128 stands for zero in the data rows.
Some points, one per row:
[124  93 202 101 134 106 153 119 157 164  56 135]
[119 111  87 140 124 131 121 116  96 176 125 120]
[147 167 133 126  92 131  88 148 127  94 165 145]
[123 134 153 125 128 132 139 116 134 124 119 117]
[146 127 139 109 107 112 100 143 111 141 137 147]
[134 151 122 147  94 140 117 157 147  57 143 127]
[142 149 164 110 101 123 101 134 130 113 141 141]
[121  93  89 143 145 141 151 137 145 116 108 137]
[151 174 134 117 132 117 114 112  81 162 175 128]
[113 132  85 153 156 141 157 107 124 113 148 105]
[127  90 107 118 176 117 152 120 115 178 104 139]
[119 126 178 110 139 123 143 104 132 160  99 112]
[125 146 139 132 136 130 142 122 136 109 135 121]
[130 125 117 144 100 141 122 149 149  83 123 131]
[116 116   6 184 128 166 120 136 117  93 159 101]
[143 139 168 110  59 122  86 177 156  75 126 161]
[124 144 133 142 148 129 145 128 132 112 135 130]
[149 130 139 107 103 109 102 148 116 142 131 156]
[151 171 172 109  70 119  72 146 104 137 143 120]
Here are 13 more points, each followed by its number:
[108  94 128 143 146 143 166 127 178 103  81 123] 0
[143 125  81 132 133 119 111 146 102 139 156 145] 1
[132 154 135 138 111 132 116 147 145  95 131 135] 2
[126 135  57 162 155 142 131 133 111 107 165 120] 3
[ 99  58  97 151 154 145 167 143 170 127  65 146] 4
[122 129 146 118 146 132 150 105 134 148 110 125] 5
[132 152 174 107 129 123 126 107 112 155 132 121] 6
[117  70 219  71 138 102 151 109 151 197  39 147] 7
[142 137 104 128  86 127  75 143  85 157 152 120] 8
[108 124 140 144 123 140 150 117 158 112  97 103] 9
[126 103 178 100 116 113 132 138 146 145  86 151] 10
[121 123 128 115 151 114 139 111 104 173 123 123] 11
[122 137 160 129 115 137 123 121 142  93 135 113] 12
Which three of these numbered points are nearest to each point below, ignoring the 3 directions in which the first points spread most? Their numbers follow each, nearest first.
[101 119 125 154 165 145 167 128 166  93 112 118] > 6 2 5
[107  87 121 138 138 140 147 143 173 103  83 133] > 10 11 7
[142 154 203  95 107 103 116 127 132 135 123 142] > 5 2 6
[101 120  55 179 131 172 142 145 166  40 142 114] > 0 5 6
[131 156  89 147 118 136 104 128 106 107 169 118] > 0 11 2
[138 143 129 119 122 121 106 130 108 136 148 130] > 11 3 0
[115 139  75 169 116 151 118 153 135  79 150 115] > 0 11 2
